Look-ups in named tables: a row name and a column name give one cell, copied from the table.

Table Gop
cols = Miv, Tulan, Bapo
Luki: [8589, 2242, 8720]
Mavog: [8561, 7344, 6484]
Fopes: [5035, 3807, 9159]
Fazema: [6138, 4438, 3367]
Nidudo: [7255, 2132, 6019]
Fedebeg: [6776, 9103, 7348]
Gisezog: [7278, 5128, 9328]
Tupagek: [9293, 381, 6301]
Vam: [8262, 4363, 1479]

Fopes, Bapo -> 9159
Tupagek, Miv -> 9293
Fazema, Tulan -> 4438
Gisezog, Bapo -> 9328
Fedebeg, Tulan -> 9103
Fazema, Bapo -> 3367
Vam, Bapo -> 1479
Luki, Bapo -> 8720
Luki, Miv -> 8589
Fedebeg, Miv -> 6776
Mavog, Miv -> 8561
Vam, Tulan -> 4363
Fopes, Tulan -> 3807
Nidudo, Bapo -> 6019
Nidudo, Miv -> 7255
Luki, Tulan -> 2242
Mavog, Bapo -> 6484

Nev =
|  | Sur | Rifopig | Lefe | Nufe |
|---|---|---|---|---|
| Rulifub | 84 | 159 | 188 | 139 |
| Fur | 123 | 132 | 204 | 70 |
| Gunufig | 64 | 115 | 165 | 64 |
| Rut | 139 | 50 | 132 | 142 |
| Dogin | 108 | 82 | 236 | 99 |
| Bot | 192 | 75 | 72 | 69 |
| Mitamaf | 46 | 120 | 89 | 131 |
| Zot | 98 | 114 | 168 | 93 |
| Fas | 91 | 174 | 145 | 113 |
| Bapuve | 104 | 182 | 125 | 95 |
| Gogi | 90 | 172 | 29 | 168 |
| Gaziluv | 172 | 200 | 103 | 128 |

Fas, Lefe => 145
Rut, Lefe => 132
Bapuve, Rifopig => 182
Zot, Lefe => 168
Fas, Sur => 91
Gogi, Nufe => 168
Rulifub, Sur => 84
Gunufig, Lefe => 165
Gogi, Sur => 90
Gogi, Lefe => 29
Bot, Rifopig => 75
Rulifub, Rifopig => 159
Bot, Nufe => 69
Bot, Lefe => 72
Gogi, Rifopig => 172
Dogin, Rifopig => 82
Zot, Sur => 98
Rut, Rifopig => 50
Gaziluv, Rifopig => 200

Dif:
	Tovob	Mur	Nusofut	Vub	Dozig
Vonen	70.71	60.93	58.57	76.61	10.86
Leg	60.93	65.66	80.34	42.75	10.86
Lun	85.22	75.77	62.97	85.05	10.86
Fafi	66.39	73.53	70.55	71.19	10.86

Dozig of Vonen is 10.86
Tovob of Vonen is 70.71
Nusofut of Fafi is 70.55
Nusofut of Lun is 62.97
Mur of Fafi is 73.53
Mur of Lun is 75.77
Dozig of Lun is 10.86
Tovob of Fafi is 66.39
Dozig of Leg is 10.86
Dozig of Fafi is 10.86
Vub of Vonen is 76.61
Tovob of Lun is 85.22
Which row has the largest Vub? Lun

Vuf =
fields: Susap, Gedo, Gufil, Poto, Kovapi, Vebuve, Gofiti
Tor: [129, 88, 194, 67, 100, 99, 180]
Vuku: [56, 165, 61, 206, 229, 240, 149]
Zopazet: [245, 103, 221, 200, 175, 229, 39]
Vope: [85, 141, 146, 173, 115, 118, 180]
Sobobib: [44, 155, 68, 26, 150, 78, 103]
Met: [189, 216, 67, 166, 181, 137, 223]
Nilu: [118, 151, 121, 106, 114, 115, 114]

Nilu, Kovapi: 114
Sobobib, Gufil: 68
Vope, Kovapi: 115
Nilu, Gufil: 121
Met, Gofiti: 223
Tor, Susap: 129
Sobobib, Kovapi: 150
Vuku, Vebuve: 240
Zopazet, Vebuve: 229
Nilu, Susap: 118
Zopazet, Susap: 245
Met, Gufil: 67
Zopazet, Gedo: 103

Ful:
,Bogudo,Kiretid,Kotot,Zita
Leloto,6.0,3.4,8.6,6.0
Zil,2.8,3.0,0.7,4.7
Foru,5.6,4.1,6.9,4.5
Bavad,9.0,4.6,4.9,8.1
Fum,3.2,5.5,2.1,7.6
Redez,3.1,3.0,2.3,5.9
Divubul,8.2,5.1,5.2,7.4
Maf,4.5,5.6,3.0,4.4
Vusumel,7.7,7.3,6.6,4.4
Migas,5.9,5.9,3.3,8.8
Binaf,2.6,6.1,7.8,1.3

What is the Kiretid of Fum in Ful?
5.5
What is the Kotot of Vusumel in Ful?
6.6
What is the Zita of Foru in Ful?
4.5
What is the Kiretid of Maf in Ful?
5.6
What is the Zita of Vusumel in Ful?
4.4
What is the Bogudo of Leloto in Ful?
6.0
What is the Zita of Redez in Ful?
5.9
What is the Zita of Zil in Ful?
4.7
What is the Kotot of Maf in Ful?
3.0
What is the Zita of Maf in Ful?
4.4
What is the Zita of Bavad in Ful?
8.1
What is the Kotot of Redez in Ful?
2.3
What is the Kotot of Fum in Ful?
2.1
What is the Kiretid of Bavad in Ful?
4.6
What is the Kiretid of Binaf in Ful?
6.1
Which row has the largest Zita? Migas

Table Kis
	Rez	Takid	Dasekot
Fufu	0.770	0.317	0.958
Libilib	0.540	0.432	0.479
Lis	0.730	0.507	0.528
Fif	0.769	0.553	0.599
Rad	0.529	0.608	0.719
Zagusif	0.512	0.731	0.156
Vimozad	0.581	0.464	0.484
Dozona	0.580	0.758	0.651
Kete	0.822	0.560	0.611
Muf	0.385	0.528	0.319
Fogegul	0.691	0.572	0.644
Poro	0.580	0.701	0.440

Dozona, Rez -> 0.580
Dozona, Dasekot -> 0.651
Libilib, Rez -> 0.540
Zagusif, Rez -> 0.512
Muf, Takid -> 0.528
Muf, Rez -> 0.385
Lis, Rez -> 0.730
Poro, Rez -> 0.580
Vimozad, Dasekot -> 0.484
Fogegul, Dasekot -> 0.644
Fif, Rez -> 0.769
Lis, Takid -> 0.507
Rad, Dasekot -> 0.719
Libilib, Dasekot -> 0.479
Fufu, Rez -> 0.770
Rad, Takid -> 0.608
Muf, Dasekot -> 0.319
Zagusif, Takid -> 0.731
Row with the largest Rez: Kete

